(in the rows, 128 means zero)
The rows of M fall into 4 groups, and each row is roughly a mix of its group's hidden directions.
M:
[[167  88  96  90 146 128 119 144 112  67 133 129  78 129  76]
 [161 138 129 111 172 123 145 173 170 155 106  82  77  83 134]
 [150 128 146 162  89  93  95  86 108 108 167 140 155 195 117]
 [ 83 133 139 127  84 146 145 147 114 177  92 179 129  90 178]
 [164 101 106 108  97 146  87 102  98  95 113 164 150 158  64]
 [213  99 115 105 102 116  97 147 113 104 112 138  83 142  96]
 [ 79 194 100 136 161 143 161 128 176 111 122  96 101 109 153]
 [156  96 120 109 110 112 113 129 102  66 154 175  75 155  91]
 [137 172 155 136  90 139 113  98 128  98 140 212 102 157 145]
 [139 115 149 112 122 145  98 125 145 203  78 159 168 109  86]
 [ 49 134 151 135 132 148 142 110 127 180 117 150 181 100 156]
 [202  82 125  99  97 120  99 159 109 141  95 148  96 120  93]
 [130 144 172 153  75 110 128 144 132 194 113 168 123 123 183]
 [ 63 122 110 130 165 152 168 152 144 170 115  93 172  91 131]
 [ 31 122 130 122 161 145 144  94 119 121 146 144 176 119 137]
 [178 124  78 108 117 113 124 155 125  82 106  84  61 122 131]
 [195  92 147 128  72  99 108 164 105 160 111 149  92 128 132]
 [210 101 113 112  98 107  96 140 109  93 122 134  84 152  99]
 [118  76 106 117 179 103 144 159 131 137 138  48 129 107 103]
 [164 106 126  84 106 145 122 159 109 114  95 187  65  97 135]
 [138 135 133  84 122 141 107 121 137  94 111 217  72 129 116]
 [103 107 127 100  94 142 144 162 106 133 104 202  78  92 152]
 [167  66 151  94 114 132  97 142 104 169  99 173 143 114  90]
 [170 131 118 147 109  94 103  98 109  65 167 104 122 188 123]
 [203  75 115  97 110 115 101 160 110 128 103 129  95 125  86]
 [124  62 156  95 152 104 138 176 125 167 128 152  86  87 117]
 [184 106 132 153  82  87 115 133  92  90 168 125  98 173 126]
 [191 141 135 130  56 135  97 131 113 137  96 183 105 141 125]
 [196 140 121 119  71 145 100 147 129 162  66 155 118 122 123]
 [167 134  78 154 101 118 124 136 118 123 111  33 145 139 124]
 [ 64 119 147 131 156 144 138 110 129 182 119 118 203 104 142]
 [176  66 155 106  95 122 102 151  93 174 101 166 137 116 118]
 [143 127 160 150  99  87 143 180 149 190 127 137  74 111 152]
 [ 97 185 103 129 141 138 165 155 171 122 110 112  71  96 167]
 [ 51 119 107 137 147 141 140  88 102  99 153 104 190 136 129]
 [145 108 130 125  68 121  99 104  82  87 138 194 115 163 118]
 [154 118 106 133  84 109 149 173 101  91 137 130  50 123 161]
 [143 102 118 143 127 104 114 100  95  63 184 109 135 178  91]
 [ 97 142 156 155  68 114 139 145 123 190 111 167 118 111 178]
 [154 122 145 126  62 136  97 111  97 123 117 211 121 149 114]
 [ 91 181 121 147 119 145 169 141 137 131 119 114 121 105 216]
 [156 152 119 113 144 133  98 116 180 123 113 154 100 145  40]
 [ 56 164 134 151 164 142 148  90 145 130 151 106 185 133 150]
 [128 154 142 131  90 144 103  75 100  78 142 197 131 161 138]
 [199 144 140 174  73  93 119 151 130 158 130  93 106 149 136]
 [207 183 124 153  78 123 107 131 148 124 110 126  97 157 136]
 [154 132 129 142 131 123  95  73 114  81 162 121 174 189  98]
 [199  64 125 107 105 109 101 160 101 143 109 124 112 126  87]
 [168 175 146 183  54 122 116 118 122 156 124 131 141 157 156]
 [106 116 104 123 192 124 152 146 151 140 129  41 150 105 124]
 [ 98 150 153 153  70 142 119  95 103 147 125 188 171 146 164]
 [ 88 179  96 134 146 138 171 146 154  97 127  98  80 104 175]
 [ 96 156 146 173 142 128 149 121 147 181 141  77 191 127 152]
 [ 82 148 142 111 155 164 141 130 156 187  86 143 163  83 153]
 [150 206 105 162 103 149 118  88 143  92 126 107 152 169 144]
 [146 172 105 141 127 103 148 152 158  91 138  93  47 130 156]
 [111 170 159 135  88 154 119  98 124 129 121 218 132 138 159]
 [ 95  49 133 120 123 122 127 129  70 157 132 114 183 108 118]
 [154  51 136 106 121 123  97 129  87 163 110 124 176 120  87]
 [ 54 185 144 145 140 151 153 105 154 147 128 148 150 114 176]
 [143 178 134 179 124  95 139 116 149 101 176  87 120 177 160]
 [193  93 100 115 134 108 106 131 110  75 145  94 109 159  80]
 [ 59 127 145 138 148 141 133  79 111 100 173 161 178 150 121]
 [ 73 143 102 140 156 137 134  78 120  73 163 100 173 157 119]
 [183  91 124  94 127 106 108 167 139 140 103 138  63 111  84]
 [162 110 114 114 126 133  98  94  99  54 154 152 130 172  83]
 [124 134 129 154 141  99 115  87 128  73 190 116 137 188  92]
 [ 60 139 129 115 180 164 136 100 150 153 114 126 188 105 113]
 [172 100 122 110 134  99 121 150 126  79 155 143  52 143  88]
 [ 52 146 140 154 153 133 143  89 131 140 154 108 195 134 151]
 [161 114 107 119 163 114 113 111 128  60 165  98 109 161  70]
 [ 50 171 148 144 138 148 154 112 149 162 124 147 156 107 175]
 [ 52 167 125 148 161 150 151  95 145 132 140 103 183 124 150]
 [ 69 159 153 146 102 141 162 143 133 166 122 176 112  95 181]
 [111 112 154 113 159 150 102  92 137 173 112 145 208 127  89]
 [114 179 107 126 140 128 159 161 174 129 106 106  60  95 165]
 [145  80 103 105 153 129  96  99 104  92 135  99 169 150  63]
 [ 60 182 123 137 169 156 145  85 155 106 141 121 164 132 148]
 [179 101 107 114 159 106 115 135 131  76 154  92  92 149  69]
 [164 108 133  94 102 135 128 170 116 133  95 180  59  94 139]
 [ 71 167 128 137 184 139 163 124 165 140 135  85 150 107 170]
 [ 92 124 122 105 122 147 160 174 132 161  89 154  86  66 162]
 [ 94 108 134 117  75 136 140 150  97 133 117 213  94 111 149]
 [ 62  64 139 114 171 104 146 126 101 108 178 128 130 119 112]
 [192  69 112 114 117 105  95 130  94 101 135 107 127 154  76]
 [171 107 112 119 135 115 103 107 111  58 162 127 111 171  72]
 [122 116 105 137 185 107 135 123 149 102 164  53 143 150  83]
 [181  76 159 122 110 109  83 114 103 153 131 153 162 156  81]
 [146 118 123  88 122 150 138 176 135 158  72 157  83  74 152]
 [101 107 176 118 104 123 124 121 106 134 147 227 105 125 136]
 [128  69 138  92 114 127 107 124  88 102 136 203 108 131  88]
 [102 125 132 113 104 146 151 169 126 180  82 161 105  73 171]
 [217 100 116 114 103 105  97 149 119 110 118 123  87 149  93]
 [195 131  94 128 128 114 123 165 149 140  97  51 105 121 116]
 [109  72 110 117 179 106 145 157 128 145 138  53 139 104 103]
 [ 82 116 109 103 178 168 121  88 125 109 124 121 189 120  82]
 [172  64 146 107 148 100  92 114 106 110 156 131 138 157  70]
 [177  96  94 105 166 124 108 126 130  87 132  80 132 148  64]
 [121 202 109 144 152 136 157 132 177  83 147 115  78 139 147]
 [135 126 153 129  96 107 145 180 139 174 113 165  61  96 160]
 [159  63 146  90 118 136 100 144 104 168  98 172 143 109  86]
 [ 81 140 127  97 173 171 133 122 159 170  84 139 163  83 119]
 [171  69 148  90 118 134  96 144 109 164  97 176 135 114  88]
 [203  86 135 116  77 106  94 149  99 139 108 151  99 137 109]
 [ 61 168 113 116 169 167 162 127 158 135 106 118 138  87 163]
 [195 140 151 117 110 119 120 171 157 169  95 153  71 110 137]
 [ 67 136 138 114 148 163 158 149 146 181  97 154 137  71 144]
 [146  44 115  81 138 128 127 155  71 107 120 123 114  97 129]
 [ 96 122 127  99 138 141 163 179 140 150 102 158  72  71 158]
 [203  76 111  96 116 116  99 155 110 120 106 125  98 128  81]
 [122 187 138 147 109 153 141 136 156 185  86 124 149 104 186]
 [110 178 102 127 134 134 165 161 161 112 113 112  60  98 173]
 [120  75 155 106 128 154 114 114  83 160 116 162 204 116 134]
 [ 98 137 146 130  71 151 127 121 101 157 100 199 148 115 175]
 [198  88 137 118  82 101 109 171 110 156 106 143  85 122 122]
 [ 83 202 117 161 145 133 158 112 164 112 143  92 127 133 176]
 [181 137 130 144 153  99  99  95 142  98 160  72 143 176  96]
 [ 87 145 141 141  86 159 129 108 107 169  99 165 189 119 171]
 [192 103 102 129 131 101 120 146 120  79 154  89  91 159  85]
 [ 95 173 109 114 140 155 161 158 165 143  88 128  88  79 169]
 [201  84 103 102 123 114 102 146 112  93 122 114  95 142  76]
 [ 94 126 141 107 133 163 133 140 140 199  76 154 162  79 139]
 [134  66 137  94 141 140 104 131 108 183  88 126 182  98 102]
 [108 159 103 160 123 149 122  79 120 104 140  89 204 165 116]
 [ 61 180 107 132 163 154 168 128 159 120 122 104 123  98 170]
 [182 103 125 118 126 102 107 126 117  70 162 144  82 166  80]
 [170  96 122  94 113 123 137 183 112 129  99 143  61  91 159]
 [197 151 145 107 125 141 108 154 171 168  82 164  98 118 111]
 [221 135 126 123 103 117 116 168 140 134 104 121  69 126 127]
 [147 128 132 154 123  97 104  88 119  77 182 122 136 192  89]
 [ 56 133 164 147 147 127 145  91 116 110 185 165 156 143 147]
 [173  82  97 113 152 112 111 128 110  80 148  81 128 153  71]
 [140  85  95 139 134 117 124 139 112 151 121  45 179 128  87]
 [199  71 129 108  99 108 107 169 105 150 106 132  97 119 101]
 [ 84 118 152 128 121 146 158 165 130 200 103 158 131  74 151]
 [202 112 120  96 162 120 115 149 141  89 130 111  69 126  92]]

One row of each group comes first, with its name. Which group is each row after those in?
[ 93 178 109 171 135 113 152 106 139  81 172  80 123 157 155]
<4>
[194  80 112 130 112  95 114 150 101  96 152  99 100 155  86]
<93>
[108 104 157 166 109 107 150 155 111 203 135  91 163 104 160]
<71>
[ 70 146 154 159  78 123 134 105 111 138 149 194 144 150 161]
<33>

[147 110 129  92 105 142 135 172 118 139  90 180  64  83 145]
<33>
[ 99  91 134 108 163 153 151 164 133 191 101 119 156  72 110]
<93>
[142 114 147 142 121  80 147 188 156 189 126 106  77 108 144]
<33>
[170 134 132 151 143  98 101  92 135  92 172  88 146 185  88]
<33>
[178  63 142 104 105 117  98 152 101 181  93 134 143 111 105]
<93>
[132 165 102 113 155 137 120 126 186 104 118 142  76 134  55]
<4>
[132  85 128  78 123 134 108 127 104  91 121 205  86 123  97]
<71>
[109 179 143 163  84 118 158 152 145 135 141 165  69 126 176]
<93>
[128 184 105 138 118 131 147 133 152  65 146 149  53 143 136]
<93>
[150 150 167 139  76 103 117 130 126 134 133 192  66 136 163]
<33>
